In the data rows, the value 128 means zero.
Here are some numbered points:
[144, 239, 188, 76, 119, 201, 89, 170, 182, 128, 135, 100] 0
[160, 85, 176, 172, 210, 117, 156, 78, 133, 149, 92, 100] 1
[147, 229, 161, 95, 104, 179, 104, 161, 161, 141, 150, 105] 2
[80, 174, 168, 108, 125, 168, 102, 187, 161, 50, 126, 160] 3
[159, 118, 100, 121, 101, 153, 136, 148, 115, 128, 127, 135] 4
[109, 119, 213, 173, 227, 159, 128, 81, 137, 131, 96, 125] 5
[89, 119, 175, 156, 195, 150, 76, 79, 140, 112, 115, 123] 6
[145, 103, 107, 127, 127, 124, 148, 127, 125, 134, 135, 106] 7
[74, 139, 108, 135, 106, 103, 123, 147, 134, 86, 125, 140] 8
[179, 85, 124, 139, 137, 82, 147, 91, 99, 171, 120, 110] 9
[145, 127, 102, 121, 104, 109, 125, 109, 114, 143, 137, 103] 10
[134, 123, 97, 125, 128, 109, 110, 101, 115, 137, 134, 119] 11
[104, 96, 128, 148, 110, 96, 123, 129, 163, 104, 133, 154] 12
[127, 176, 180, 114, 155, 189, 93, 167, 179, 66, 124, 117] 13
[138, 125, 106, 126, 116, 107, 139, 115, 134, 136, 145, 112] 14
[59, 147, 237, 188, 243, 210, 97, 89, 180, 83, 109, 150] 15
[138, 91, 173, 145, 191, 148, 120, 66, 119, 162, 96, 112] 16
[103, 133, 120, 141, 140, 125, 142, 127, 135, 104, 119, 118] 17
[170, 108, 101, 112, 88, 185, 140, 203, 106, 104, 143, 150] 18
[126, 133, 109, 118, 117, 132, 146, 172, 119, 99, 130, 130] 19
[183, 111, 90, 141, 85, 161, 140, 163, 110, 140, 138, 134] 20
[61, 159, 207, 167, 236, 180, 148, 106, 170, 119, 101, 136] 21
[83, 127, 193, 166, 224, 169, 49, 71, 142, 113, 109, 132] 22
[118, 169, 182, 118, 125, 172, 93, 147, 178, 114, 153, 147] 23
[152, 149, 134, 71, 141, 127, 158, 135, 77, 165, 121, 154] 24
[140, 137, 98, 116, 110, 105, 115, 109, 114, 129, 142, 104] 25
[156, 122, 101, 106, 106, 95, 135, 129, 106, 119, 160, 98] 26
[212, 62, 110, 166, 194, 18, 175, 110, 122, 193, 117, 71] 27
[152, 138, 131, 80, 133, 127, 162, 135, 71, 181, 128, 153] 28
[149, 76, 113, 134, 102, 109, 140, 109, 132, 131, 172, 130] 29
[140, 145, 137, 87, 150, 129, 145, 122, 95, 167, 122, 144] 30
[175, 156, 85, 88, 106, 74, 115, 128, 103, 130, 147, 63] 31
[126, 162, 69, 133, 88, 139, 196, 142, 100, 205, 100, 138] 32
[61, 141, 240, 176, 255, 217, 120, 90, 172, 102, 102, 148] 33
[178, 87, 105, 140, 155, 56, 156, 109, 126, 169, 126, 89] 34
[150, 127, 95, 126, 119, 122, 139, 113, 118, 145, 130, 108] 35
[163, 126, 99, 60, 81, 120, 138, 196, 86, 107, 131, 110] 36
[101, 137, 184, 164, 214, 174, 70, 97, 139, 100, 126, 146] 37
[137, 171, 143, 116, 147, 162, 104, 145, 151, 92, 113, 108] 38
[135, 78, 113, 121, 85, 119, 133, 127, 142, 114, 190, 137] 39
[132, 107, 103, 136, 126, 126, 139, 99, 125, 144, 134, 126] 40
[131, 127, 116, 114, 120, 120, 117, 100, 107, 141, 129, 117] 41
[1, 148, 63, 179, 13, 104, 70, 215, 214, 64, 47, 120] 42
[101, 144, 173, 139, 195, 143, 71, 102, 141, 116, 124, 141] 43
[40, 174, 193, 154, 204, 119, 133, 127, 168, 114, 106, 128] 44
[101, 141, 139, 131, 143, 122, 135, 148, 129, 94, 128, 131] 45
[136, 134, 109, 130, 117, 112, 114, 102, 120, 140, 132, 125] 46
[119, 100, 149, 173, 192, 165, 164, 100, 149, 154, 55, 100] 47
[100, 136, 193, 182, 206, 180, 111, 101, 149, 94, 124, 142] 48
[126, 117, 109, 129, 99, 120, 118, 111, 117, 136, 161, 122] 49
[157, 119, 109, 84, 143, 144, 181, 144, 88, 180, 137, 164] 50
[150, 105, 140, 149, 159, 108, 129, 96, 120, 150, 121, 106] 51
[59, 109, 107, 162, 75, 97, 97, 162, 182, 76, 88, 140] 52
[158, 133, 93, 105, 117, 100, 136, 133, 119, 144, 133, 82] 53
[196, 58, 135, 156, 169, 80, 176, 92, 102, 186, 105, 101] 54
[69, 150, 120, 128, 106, 79, 165, 151, 151, 132, 109, 132] 55
[172, 118, 94, 115, 86, 149, 150, 160, 103, 130, 140, 123] 56
[58, 153, 155, 146, 154, 114, 174, 129, 164, 149, 103, 116] 57
[132, 69, 107, 132, 43, 117, 123, 123, 84, 125, 186, 124] 58
[145, 140, 106, 110, 108, 115, 129, 128, 116, 136, 136, 108] 59
[134, 123, 136, 115, 20, 141, 227, 158, 138, 218, 127, 255] 60
[137, 130, 101, 120, 116, 112, 121, 105, 118, 136, 142, 114] 61
[68, 146, 142, 141, 111, 144, 101, 182, 176, 48, 132, 164] 62
[173, 131, 87, 98, 87, 107, 137, 166, 103, 128, 150, 95] 63
[139, 153, 98, 92, 110, 103, 132, 149, 111, 115, 131, 100] 64
[140, 121, 113, 121, 121, 115, 126, 103, 102, 150, 138, 113] 65
[150, 110, 110, 108, 94, 152, 140, 179, 112, 105, 132, 139] 66
Which point above is nearest to each new point by angle? Its number follows each.
[157, 109, 104, 140, 138, 86, 145, 102, 118, 154, 135, 104] --> 34
[148, 195, 142, 96, 98, 169, 109, 141, 145, 148, 144, 114] --> 2
[156, 143, 96, 110, 108, 124, 128, 164, 123, 118, 135, 106] --> 63
[143, 112, 95, 128, 125, 109, 146, 105, 136, 132, 156, 109] --> 14
[104, 119, 123, 120, 49, 125, 164, 155, 133, 165, 111, 164] --> 60
[132, 128, 98, 122, 116, 117, 122, 111, 120, 135, 142, 113] --> 61
[135, 123, 130, 128, 149, 127, 104, 85, 111, 145, 119, 132] --> 16
[135, 100, 180, 160, 222, 137, 117, 65, 118, 157, 99, 116] --> 16
[131, 124, 129, 120, 141, 128, 107, 92, 115, 137, 131, 124] --> 41
[132, 71, 102, 125, 49, 119, 127, 124, 104, 127, 186, 133] --> 58
[139, 70, 115, 141, 72, 114, 131, 120, 107, 131, 183, 130] --> 58
[112, 129, 115, 136, 117, 107, 137, 111, 131, 142, 132, 114] --> 14
[52, 125, 145, 150, 98, 135, 117, 159, 193, 74, 160, 192] --> 62
[103, 123, 119, 133, 56, 120, 161, 144, 136, 158, 110, 170] --> 60
[107, 118, 129, 127, 119, 128, 114, 103, 131, 135, 156, 149] --> 49
[156, 155, 182, 113, 129, 85, 92, 195, 150, 76, 114, 159] --> 3
[101, 144, 112, 129, 111, 102, 135, 141, 137, 128, 120, 127] --> 55
[92, 125, 182, 100, 121, 166, 65, 120, 175, 133, 143, 175] --> 23
[137, 122, 111, 112, 111, 118, 118, 96, 109, 137, 133, 123] --> 41
[104, 151, 154, 73, 112, 158, 114, 202, 130, 59, 125, 161] --> 3
[29, 176, 151, 152, 165, 86, 171, 128, 176, 124, 94, 115] --> 57
[136, 123, 108, 124, 109, 123, 126, 103, 122, 141, 131, 138] --> 46
[142, 103, 110, 138, 106, 138, 127, 123, 105, 127, 137, 132] --> 58
[156, 105, 115, 132, 132, 101, 146, 102, 113, 161, 120, 113] --> 9
[92, 106, 167, 110, 110, 157, 94, 110, 172, 124, 163, 193] --> 23
[103, 92, 150, 133, 55, 130, 195, 158, 139, 166, 113, 174] --> 60
[82, 124, 126, 126, 113, 134, 107, 159, 137, 65, 128, 169] --> 62
[143, 106, 104, 141, 146, 173, 179, 122, 137, 155, 128, 145] --> 50
[128, 119, 113, 121, 65, 135, 192, 150, 135, 182, 131, 192] --> 60
[139, 123, 133, 114, 51, 131, 197, 144, 135, 187, 128, 207] --> 60
[103, 128, 121, 141, 125, 130, 128, 105, 132, 123, 135, 127] --> 17
[142, 197, 161, 103, 134, 186, 94, 152, 163, 111, 138, 106] --> 0
[174, 155, 90, 102, 103, 85, 119, 119, 95, 135, 140, 73] --> 31
[88, 170, 160, 93, 120, 172, 106, 200, 158, 47, 128, 161] --> 3
[85, 132, 131, 136, 126, 115, 126, 126, 130, 104, 124, 131] --> 8
[98, 135, 120, 138, 122, 106, 159, 139, 145, 133, 134, 119] --> 55
[173, 109, 133, 125, 123, 111, 147, 94, 80, 151, 119, 123] --> 9
[126, 137, 116, 96, 102, 121, 129, 156, 120, 110, 126, 119] --> 36
[131, 98, 102, 131, 93, 119, 132, 114, 114, 121, 156, 127] --> 58
[80, 101, 178, 113, 112, 154, 89, 120, 170, 135, 166, 186] --> 23
[146, 115, 87, 123, 127, 138, 166, 131, 134, 142, 129, 118] --> 7
[165, 140, 109, 51, 100, 138, 122, 201, 97, 115, 136, 98] --> 36
[108, 148, 177, 161, 200, 168, 81, 101, 131, 102, 124, 152] --> 37
[95, 186, 151, 120, 131, 171, 104, 186, 177, 61, 125, 145] --> 3
[137, 124, 102, 122, 110, 114, 119, 101, 115, 133, 143, 118] --> 61
[179, 123, 80, 112, 75, 148, 142, 178, 103, 124, 151, 111] --> 56
[103, 114, 126, 120, 63, 129, 191, 160, 135, 171, 121, 170] --> 60
[145, 115, 108, 131, 115, 110, 129, 104, 107, 151, 139, 116] --> 65
[96, 132, 119, 122, 114, 123, 116, 139, 121, 70, 112, 148] --> 8
[85, 76, 158, 127, 52, 118, 183, 153, 131, 156, 114, 153] --> 60
[145, 184, 130, 93, 106, 157, 107, 137, 142, 146, 147, 109] --> 2
[44, 126, 153, 156, 104, 143, 101, 165, 214, 61, 154, 215] --> 62
[125, 131, 113, 121, 89, 123, 158, 123, 122, 166, 139, 160] --> 60
[172, 157, 84, 87, 111, 80, 123, 135, 101, 140, 139, 75] --> 31
[133, 120, 112, 118, 96, 136, 184, 144, 121, 185, 136, 175] --> 60
[120, 124, 118, 137, 135, 125, 102, 107, 129, 132, 134, 124] --> 11
[199, 167, 64, 64, 93, 41, 122, 163, 70, 126, 151, 25] --> 31
[149, 55, 120, 126, 64, 127, 135, 129, 154, 113, 205, 146] --> 39
[180, 101, 131, 134, 122, 112, 133, 89, 88, 160, 111, 133] --> 9
[22, 137, 84, 186, 22, 107, 85, 201, 212, 70, 58, 129] --> 42
[116, 122, 117, 127, 82, 121, 189, 135, 139, 174, 129, 179] --> 60
[101, 104, 132, 152, 119, 96, 117, 131, 167, 88, 131, 163] --> 12
[95, 143, 115, 135, 125, 108, 155, 136, 127, 152, 115, 130] --> 55
[132, 95, 143, 144, 142, 87, 108, 141, 153, 71, 103, 151] --> 12
[255, 88, 133, 247, 255, 94, 117, 21, 131, 203, 146, 103] --> 51
[132, 129, 99, 125, 119, 117, 116, 107, 121, 145, 144, 111] --> 61
[167, 126, 110, 88, 141, 164, 187, 141, 96, 174, 130, 164] --> 50
[125, 106, 120, 133, 93, 132, 131, 144, 115, 122, 152, 130] --> 58
[120, 106, 131, 164, 174, 161, 190, 108, 151, 164, 56, 91] --> 47
[144, 97, 163, 153, 186, 137, 98, 61, 106, 153, 113, 121] --> 16
[148, 83, 116, 135, 129, 89, 141, 111, 103, 156, 136, 117] --> 9
[155, 106, 138, 132, 134, 117, 126, 88, 89, 158, 117, 118] --> 9
[69, 180, 161, 110, 127, 158, 120, 206, 161, 48, 112, 147] --> 3
[93, 115, 112, 158, 114, 101, 91, 155, 178, 76, 82, 134] --> 52
[81, 149, 145, 156, 136, 107, 159, 107, 156, 138, 118, 112] --> 57
[125, 137, 121, 94, 109, 125, 145, 193, 105, 88, 119, 116] --> 19
[74, 157, 120, 133, 117, 83, 152, 133, 151, 129, 114, 119] --> 55
[110, 154, 153, 89, 167, 127, 170, 132, 105, 170, 111, 146] --> 30
[135, 132, 101, 121, 122, 122, 128, 106, 109, 136, 138, 119] --> 61
[137, 173, 131, 114, 105, 139, 101, 121, 131, 141, 147, 111] --> 2
[110, 138, 110, 127, 111, 110, 130, 126, 124, 112, 131, 141] --> 8
[175, 130, 83, 97, 93, 102, 135, 156, 107, 133, 148, 86] --> 63
[128, 211, 176, 97, 123, 189, 103, 162, 165, 100, 133, 117] --> 0
[81, 110, 182, 108, 115, 148, 85, 137, 187, 114, 166, 200] --> 23
[138, 130, 104, 123, 118, 111, 121, 110, 120, 137, 136, 122] --> 61
[120, 128, 112, 97, 108, 133, 146, 199, 112, 63, 124, 144] --> 19
[99, 160, 141, 98, 118, 137, 121, 174, 137, 63, 120, 144] --> 3
[179, 94, 117, 142, 134, 75, 142, 101, 96, 169, 124, 107] --> 9
[127, 132, 109, 129, 107, 117, 126, 110, 122, 145, 135, 134] --> 46
[172, 152, 89, 99, 118, 74, 125, 128, 91, 136, 143, 65] --> 31
[126, 126, 132, 152, 79, 95, 114, 183, 83, 51, 167, 114] --> 19
[122, 118, 126, 130, 56, 131, 177, 139, 129, 186, 124, 188] --> 60
[115, 106, 136, 119, 41, 136, 181, 157, 127, 187, 124, 194] --> 60
[113, 146, 112, 121, 115, 117, 181, 141, 131, 167, 127, 144] --> 32
[138, 147, 105, 98, 101, 101, 143, 147, 125, 122, 132, 92] --> 64
[124, 104, 131, 133, 154, 137, 103, 85, 113, 140, 124, 118] --> 16
[105, 74, 156, 129, 67, 110, 160, 147, 131, 151, 114, 128] --> 60
[69, 122, 137, 135, 98, 141, 112, 163, 152, 56, 151, 192] --> 62
[102, 124, 160, 112, 110, 151, 103, 126, 168, 126, 167, 175] --> 23
[152, 104, 93, 133, 131, 74, 140, 111, 116, 152, 134, 103] --> 34
[127, 121, 101, 137, 153, 140, 165, 118, 142, 147, 95, 103] --> 47
[155, 122, 91, 124, 120, 123, 138, 115, 115, 143, 145, 116] --> 35
[126, 130, 103, 119, 114, 116, 124, 102, 116, 138, 146, 124] --> 61
